One vector is turned by the same rotation once a step. Each row is the vector after some number of steps, and that number follows the row.
The counts run from 0 to 364.
[-10  35   1  40  13  17 -30   2  23  12  24  -7  19 -21 -22 -26   8  31
  -2 -25   4   4  39  24   6  -4  26   8 -30 -19  -1   0 -10  16  23  -7
  23   0   7  46 -11  23  34  11   4 -12  -7  16   1 -23 -23  27  42  -1
  15  50  21  28  11   9 -25 -12 -11   6  14  39  30  30 -23  11 -26  13
  20  15 -12 -22 -10  -2 -14  -4  11  16  23 -19  -5] : 319
[ 30  18 -16  18   2 -23  -3  11  14   4   3   7 -13 -13  -7 -35  18   4
   7 -18 -14   3 -22   2 -13  16 -22 -19 -18  49  33  44 -14 -19  14 -26
  30  12   7  16  -2  20   1 -44 -10  33   4 -13  22 -19  23  27  -2  11
   4  25  27 -16 -22 -17 -17  -1  22 -11  23  -4  21 -18  -6   6 -26  -7
   1  30 -26 -35  17 -33 -50  11   0   3  18  11 -29] : 354
[  5   3 -36  -9  24 -22  -2  12  10  23   1  -4 -16  -4 -10   4  38  -6
 -39  23 -15 -25  33   6  27  18 -42 -24  26   1  23  24  -5  10  13 -16
   2   7  -3   8  10  11  -8 -12 -11  -1  -1  -2 -15   6  44  12   0 -29
  -1 -21  20  -4 -20  19  -6  -4  10 -16 -11 -11 -10 -13  37  -2  11  19
 -14  18  -6  16  23 -27 -28 -30  18 -25 -10   4 -17] : 59
[ 31   0 -11   6 -14   1 -12 -18  18   7  31  32  -7 -18   3  -6  -6  22
  16  -2 -20 -30 -33 -23  -2  -9   3 -62 -46   4  30  -9 -17  19  -2   2
   1  -8  15  24  16   1   1   0 -17  17  17 -34 -31   9  -2  39  39  10
 -15  41  23  -6  11 -10  26   6   5  11  15  20 -18   9 -11 -17 -23  -3
  11  47   2  -1  -5  -8  -9  16   5  17  -1  -1 -28] : 342
[ 46  -3  14 -36   1 -39  -9   6  13  -7   7  43   0 -23  -4  11  -5   6
 -33  -3  -7 -55   1  14   8  19   9 -67  11  -1  33  34 -16  -4  -8  -6
  25   8   3  12  30   9   6 -12 -20 -16   3 -10  -4   4   8 -10   8  -7
   5   4   9 -11  11   6   5   4 -11 -14   3  -9 -16 -29  -9 -10 -28  -1
  -6  50 -23   6   6  -2 -12  22  14   2  -8 -20 -37] : 32
[-24  -4 -29   5  10  10   8  -2 -16 -28   0  -3  34   8 -17 -28  22   4
 -18   9 -19 -25  16   4  -5 -37  12   7  17 -12   1 -19 -17   8  13   2
  26 -26 -25  -9  20  14  46  -7 -27   5   0 -12  11   3  15  -2 -19 -36
   2 -17  10  -9  24  23  19  10 -32  19  20  30 -13   8  39  -9  21 -19
 -19  23   5  17  61  23  17   2  25 -18 -35  -2  -8] : 190
[-13 -25 -45   7  -3  -2  11   7  17  16 -20 -21 -13   8  27   3  36 -12
 -12  19 -19 -43   4  -1  55  -4 -23 -10  -9 -23  20 -22 -11  29  26   1
 -32 -16   4  -3   8   4   4   9 -29  -4  -6   3 -30 -34   7  27  22 -37
 -10 -22   7  -9 -16  21   1  12   4   3   3  33   7  26  30 -26  24   5
 -15 -10 -24  45   5 -20 -41 -31   0  -9  12  17   3] : 57
[  5  16 -15  22   3  40  25  -4  -1  12  -1   0  47  -3   3 -24  31  -1
  56 -12  17  -9 -11  -9   9 -15  19  25 -31  -6  -4   1 -20   1  -9   0
   3  12   9   0  -8  36  30 -27 -20   1 -22  -3   3 -34   4  30 -26 -14
  10  -9  10 -28 -18   0  -6  18   4  -8  53  38  16  -8  32   0  -5 -16
 -14  11 -22  10  21  27 -22   7  12   7  35   9   7] : 361
[ 12  46  16  -8   7 -12 -61  -6  15  10  20  17  -6 -21 -24   7 -16   7
 -10 -16  14  46  -1  -8 -13 -46  22 -22  13   8  13   0 -11 -43  -9   1
 -34  10  15  -2   2 -21  15  15  30  16  -7 -10  10   9 -15   8  -4 -28
  -2  22  39  25 -25   0  29  28   3 -12  12 -18 -25  -9   5   0  -2  14
   1 -20   9 -15  -3  16  16   6  46  31   9 -30 -19] : 106
[ 14 -27  -8 -18 -13 -32  23  -3 -17 -19  12  12  -9   0  -9  -8  13  17
  13  19 -13 -64   0   7   1 -19  36 -41  25 -13  -4  -6  17  22  24   9
  24 -36  -9  -1  18  -8  22 -32   3 -16   6   0  13  30  -5  -7 -12 -27
  -7   3 -10  13  46  16  27  -4 -36  28   2  35  -9   2  25   7  13 -17
 -23  51 -13  30   6  20  -4  -4  30 -14 -20  -8  -4] : 159
[-10   8 -33  -9  25 -13 -21  -1  -4 -10 -15  -8  -4  16 -15  -9  19   4
 -43  25 -28 -32  27 -28  25 -14 -32 -25   7  -5  27  -2   2   6  31  -6
 -18 -10  -4 -20   5  10  16   3 -35 -18   2  -6 -11  -4  18   7   4 -23
 -16 -20  23  -2 -19  16  23   5  40  -6  10  -6 -30   0  16  -3  19   9
  -8  17 -18  19  51 -33 -34 -20  18 -27  15  17 -25] : 198
[-42  14 -22   2   0 -12 -11 -24 -16   3   1  -5  -2   6 -27  23  21  21
   9   7   0 -10  -6 -25  -1 -62  -6  -4  30   4   5 -15  -3  -7   2   0
 -14   4  17 -33  14  -4   0   0  -1  45 -24 -30  17  21  27 -14 -12 -22
 -33 -23   2  -6 -36   7  62  17 -12 -22  15   8 -17   4  25 -13   4  -1
   0   7  -3 -15  24 -29  20  -2  29  11   2  17   7] : 94
[-27  -4 -55   2 -21   2 -11   9  13  28  -2 -14   4  30 -31 -18  13  -2
 -10  24  -3   1  17   6   0 -24 -30  -1  21  -2  45 -10   6   8   0   4
 -14 -38  -2 -21 -28 -11  10  10  -1  38 -21  12  21   1  15  16  16 -33
 -19 -16  16  29 -15  -8  12  -3  -1  11  -7   8  10  -2  58  26  39   6
 -24  13  11   5  -7 -10   4  -7  13 -49  12  11   5] : 86
[  8  10 -33   2  23  -6 -15   0  29  -4  31  29  -3 -30   3 -18  39  24
 -10  14 -36 -40  -1 -17  26  18 -44 -47 -34   9  22  16 -22  15   9   0
  12  -2   3  22  -4  15  -7 -23 -41   6   1 -22 -26  11  27  32  38   1
   4   2  20 -15 -20   1 -10   5  23  -7   7 -16  -7 -12 -12 -23 -19  17
  12  37 -20  -2  22 -30 -27  -2  30  17  17  -1  -8] : 200
[ -5   9   0  62 -11  -2 -13  18  25  13  -5  -2  -2   2  -7  -7   6   8
 -32  -3 -10  -6  11  27   9   0  10 -12 -10  -8   1  -3 -12  25  32 -20
  27  -5   5  41  12  22  31   6  11  -4  12  10  -3 -40 -12   2  33 -30
 -19  25  21  18  13  15 -25 -30 -10   7  16  48  28  17   2   0   4   3
   7  21 -18 -14  -3 -40 -30   8  -7   3  22  14 -20] : 181
[  9  -1  -1 -12 -24 -27  -5   2  30 -14   1  -7  21  -3   6 -10  25 -17
 -38  -2 -19 -17   6   3 -10 -15  20 -32  31 -23   9  -8 -33   8  -9   0
  18  -9 -26  -8   6   5  42  -9   3  -4  20 -23  19 -24 -16  -9 -24 -40
  17   1   9 -16  27   3  30  -9 -22   6  34  22 -11 -14  25   7   3  -2
  -5  24 -26  12  35  14   3  10  45  -9 -29 -23 -41] : 48
[-24  33 -20 -18   9 -20  -1  -5   0 -30  -6   3 -27  -4 -13  11  16  48
 -21  26  16 -15   4  38  17 -19 -13   1  12   8  -9  33 -10   8  36 -12
  19 -40 -13  -4   4 -24  47 -12 -13   1 -13  -8  45 -10   4 -48 -39 -26
  -1 -22 -20  20   1  -2  42 -15 -21   5  -5 -27   8  -1  10  -5   4   7
 -27 -15 -36 -11  45  -8 -14 -15  12 -17   5   5   2] : 294
[-28  -5 -15  31  28   2  -3 -14  -8   6  -8  11  -2   5 -24  16  17  11
  44 -14  29 -56 -34  -5   3 -12 -27   5  -8   6   3  -2   4 -22 -11  -8
  14  28  29 -10  28   2 -20 -38 -26  46 -36 -23   7  25  26   4 -17 -10
 -32 -24  -5 -22 -35  -5  18  30  -6 -39  24   6   7 -24  29  -7   0  -1
  -5  14   0 -27   5   2 -13  18   2   7  33   4   0] : 235
[ 56 -18   4  12 -31 -19  -5 -20 -11   2  23  25 -15 -23   6 -11 -21  42
  31 -12  -4 -28 -22   1 -16  -6  27 -56 -33  13  36   4 -21 -13 -14  -3
  23  -9  12  35  21  -9  -3 -26   5  10   5 -13  19   4 -22  10  33  16
 -29  36   5  21  28  -8  10  -7  -7  18  34  25  -6  12 -20  -2 -24   1
  15  36  -4 -16 -28   6  13  16  -4  25  15 -12 -32] : 4
[ 40  22  -2 -24 -17   0 -26 -10  21 -19   9  24   4 -16  15  -9  -5  22
  -9 -13 -27 -31 -10 -39  12 -28   6 -44 -32  14  24  -2 -29   9  -8  13
 -22  -7  18  12  14  -1   5   7 -24   1   4 -21 -29   3   6  31  30   3
   9  22   9  -7  -1   8  37  12   9   1  17  -1 -17  -9 -34  -3 -13  13
  -5  26   9  16  22 -20 -24   3  14  14  13 -10 -18] : 341
[  4   0  -3  27 -10 -14 -35   3  13  42 -27  21  -6  14 -27   3  24   3
  34 -16  17 -19 -24  13  18   5  -6 -28   0  10   9   4  23  15 -23   0
 -25   6  60   6   9  11 -29   6  18  32 -26  15 -30  30 -18  15   9  -7
 -29   4  -3  11 -33  -7   7  -3   7 -11   0  13  35 -24  14  14  13 -16
   6  37  -4 -14 -58 -21  -6  44 -10  -3  30   8   2] : 239
[  1  31  -8  13   0 -19   0  11 -10 -24 -26 -21 -20   4  25  14   9  16
  -7   8 -10 -13 -14   3  10 -27  19   1  -6 -11 -25  19 -14  -7  45   2
  12 -22  -9  18   1 -11  43 -18  11  -9 -13   8  29 -50 -31 -19   1 -24
 -11   0  -7   7  12   3  -3 -18 -25  -6  24  29  26  30  -2 -24   4  14
  -6 -28 -38   4  18 -16 -16 -38 -11  10  29  22 -15] : 153
[ 46  -2   3  35  10  33 -16 -15 -15 -11 -10  13  -7  14   9  -4   1  33
  21 -18   6 -19  20 -24  -1 -21  40   5 -51   2  20 -16 -14   4 -13  -9
  -8  -5   7  -4  16  22   4 -12 -11  14 -24 -13  -7  -9  25  49  -4  11
 -17  19   3 -11   8  24  10  44   7   6  31  11 -21  22  20 -15  12 -16
   8   8   5  11  53  14   4  16 -16   8   0 -22 -10] : 345
[ -8   9 -17 -32 -10 -25  -3   9  16 -21  30   7  34  -7  -3 -26  14   1
 -51   8 -37 -13   5  13   7  -6  -9 -35   8  17  16  23 -23   3  10   0
  29 -35 -19  19  10   9  40 -13 -23 -23  12  -4  24 -18   5  -6 -20 -25
  28  10  23  10  -1  -4  10 -35  -1  10  11   0   4 -24  -8   6  -9 -13
 -21  58 -21   8  54  -3 -20  -1  48 -21  -2  -8 -25] : 186
[ 10  15  18   8   7 -24 -27   4   6   6  14   8 -21 -16   0  33  23  12
   4  -8  17  32 -24  12  29 -23  44 -33  12 -34 -24  -3 -22   2  13   4
 -22   2   6  23  14 -12  16  -2  33  -5   6 -22   0 -17 -33 -11  11 -35
 -33  19  -2  -4  -5   8  22  15 -19 -17  10   9  -9   8 -11 -25 -16  22
  17 -37 -14 -13 -26  14  16   6  15  56   4 -22  -4] : 276
[  3  -4 -11 -19  -3 -52   5  13  53   9  34  13  24 -37  -5 -13  25 -19
 -34   6 -35  -9  -1  18   1   6   2 -26  12  -8   6   2 -11   1  -3  -3
  44   6 -25  31   2   9  21 -21   6  10  23 -14   6 -26 -19   5 -11 -32
  -5  13  33 -21  15  -9   1 -28  -9  -9  29   8  11 -36  13  -1 -23 -10
  -3  46 -26  -1  -3   1 -13  16  30   9 -26 -11 -47] : 47
[ -3  -7   5 -10 -15 -23  -8  -4 -10  33   7  16 -32  -5  17   0  13  11
  31  23  28 -37 -51  23  20 -11  13 -51   2 -10  -1  -6  10  33  11  15
 -35 -27  18  15  16 -20 -28 -20  23   8 -18   5 -20   3 -21   8   6  -3
 -34  -9 -17  19   8   5  -5   3 -22  11 -33  19  28 -24  20 -19  20   1
  -8  12   2   7 -61   2 -10  15 -12   4  31   3  28] : 269
[ 35  10  -7  13  -3  23   6  -5 -16 -12 -14  -4  37   5   6 -26  12  -6
  37 -10  13  -7 -10 -13  10 -38  29  22 -15  -5  -1  -9 -23  -7  -9  -1
   1   5   6 -32  -7  24  32 -25  -9   9   0  -8  20 -16  11  15 -46 -35
   9  -9   6 -13  -2  12  10  38 -16  -4  54  10   9  10  44  -3  13 -16
 -24   5 -12  20  49  36 -12  13  11   4   0   6  -9] : 360
[ 32   0  16  32 -30  -6 -28   6  34  14 -34 -11  18  20  13   5  28 -31
 -34 -24   0 -14   9   9  32 -18  47 -22  -9  -9  17 -23 -18  19  10 -30
 -14 -13  22  17  22  17  24  11  19 -17   9  12 -14 -43 -38   4   5 -35
  -9  -7  -5  11  17  22  -1 -20  -2  -3  19  31  11   5  10   5  37 -11
   5   8 -26  20  17 -11  -7 -12  -1 -11  -1  -2 -33] : 41
[-20  -6 -14  -9   6 -29 -17   1  24  23  34   5  -2 -36  -6  18  42  11
 -17 -11 -27 -50   0  10  15   3 -34 -46  20 -14  26 -10  -9  15 -17  15
  23   9  -8  33  23  21 -11 -15 -17  13   6 -36 -29  12   2   1  15 -26
 -12  12  13 -18 -18  17   7  -9 -25 -21   1   3 -24 -23  15 -16 -18   9
  18  38  -7  -8 -32  -6 -29  19  45  28   0   3  -5] : 62
[ 37   1  -2  -4  48 -32  -3   4 -52   2   0  15 -44  16 -21   2   8  19
  48  19  39 -21   8   5   2   6  29   8  27  -1   1  24  33  -8   4 -25
 -13  -8  12  -9   8  -7  -5 -34  10   0 -13  18   8  21  10  11   5 -23
 -17  -1  -1  14 -20  20  -3  27  -8   3  -1 -14  -9 -22  28  11  29   1
 -23  29   7  10 -22  37   6  -9  -8 -15  -2 -20   9] : 132
[  7   8  -6 -20 -33  14 -28  19  22   1   4  32  -3   6 -18   2 -31  20
  26 -16  22   7 -14  39  -3 -29 -23 -23  -3  22  59  17 -11  -9 -32 -10
  -8 -24  27  -4   1 -21  12   4  20  31 -22   7  47  14 -27  13 -27  -3
   5  -4   5  30 -27 -20  32 -11   3   8   2  -3  31 -20   3  33  16   6
 -21  21  -8 -10 -19   9  30  12  23 -31  18  -8 -10] : 113
[ 16  23  -7  22 -14 -12 -18  17  22 -17 -24 -22  -5  15  11  -4  10   6
 -64  12 -27  22  13  18  14 -17  -3   1   4  21  -1  18 -20  10  33 -27
  -2 -31  -5  -1  11  17  44  -1  -9  -9  10   1  27 -45   5  -6  -1 -14
  -9  -8  14   1  -1  13  -2   8   8   5   9   6  -1  33  12  -7  15  -5
   0  -6 -24   9  66 -35 -21 -18  -3 -30  -4  10 -31] : 183
[-16  36  -1   5 -18  28 -11  -3  16 -13   9  34  -9 -23   4  -9   0  22
  45 -16  23  25 -29  25   5 -16 -25   0 -55  22  33  33 -43 -31 -19 -23
 -16  -7  17  13 -10 -15  14 -14   2  28 -22 -11  29 -24 -14   7  -5  11
   2  16   4  -3 -28 -24   8  16   8  -6  20  -8  12  -6 -18 -11  -5  12
 -23 -33 -28 -36  -2   7   2  -9   5  15  47   0   3] : 111
[-42  14 -29  12  13 -34   5   9 -13  -8  -1  -1 -23  -5 -30  14  14  29
 -14  20  -4 -23   2  56   0 -13 -19  12   6   0 -15  30  14   5  35  -5
  41 -15  -6  22  -5 -10  35 -18  -5  11  -5  -9  53  -2  -4 -48  -5 -13
 -19  -1   3   0  11 -12  12 -34 -29  -8   5  17  22  16  18 -12   2  10
 -18 -10 -18 -31  12 -19  -2 -23   8  -7  -3   9   7] : 293
[ 10   3   2 -30 -15  -3 -15   4  -4  10  -4   4 -11 -11  24  26   1  21
  26  12  29 -29 -52  11  43 -22   6 -41  -9 -13   5  -4 -19  25 -11   8
 -58 -33  18 -20   7 -17  -6  -1  17 -14 -25  12 -24   4 -26   6 -19  -4
 -16  -3 -22  22  -5   2  27 -14 -22   9 -28 -11   8 -18 -11 -13  22   4
 -13  -5 -14  25 -32  11   5   8   9   7  24   1  25] : 268
[-24   2 -22 -35   6 -18  12   5   3  -6  34  18   6 -26 -11  -9  12  18
   4  15  -1 -57 -24  53  18  -3  -8 -31  15 -13  -9  24  -7  28  20   5
  37 -48  -6  14  22 -13  30 -10   4  -1 -10  13   2  23 -15 -26 -10  -8
   3  12 -15  28  13 -13  21 -43 -25  32 -29  13  11 -25   2   3   2  -4
 -42  36 -11   1 -10  -9 -13  11  34 -14   2  -3  22] : 297
[ 22  20  19   2   1 -33 -53  -8 -11 -14 -25  19 -59  -6  -5  36 -21   1
 -21 -15  13  -7   0 -19  15 -31  33 -19   1 -15 -13   5 -10 -19  24  -8
 -11  11  25  -3   6  -9  18  18  32 -16  -2 -10  15 -13 -37  -5  14 -40
 -47  16  -6  19   2  19  38  -1  -7 -14  29  -2 -16  26  -1 -11   1  24
   8 -38 -14 -11 -10   1   0 -10  -2  22  22   0 -21] : 137
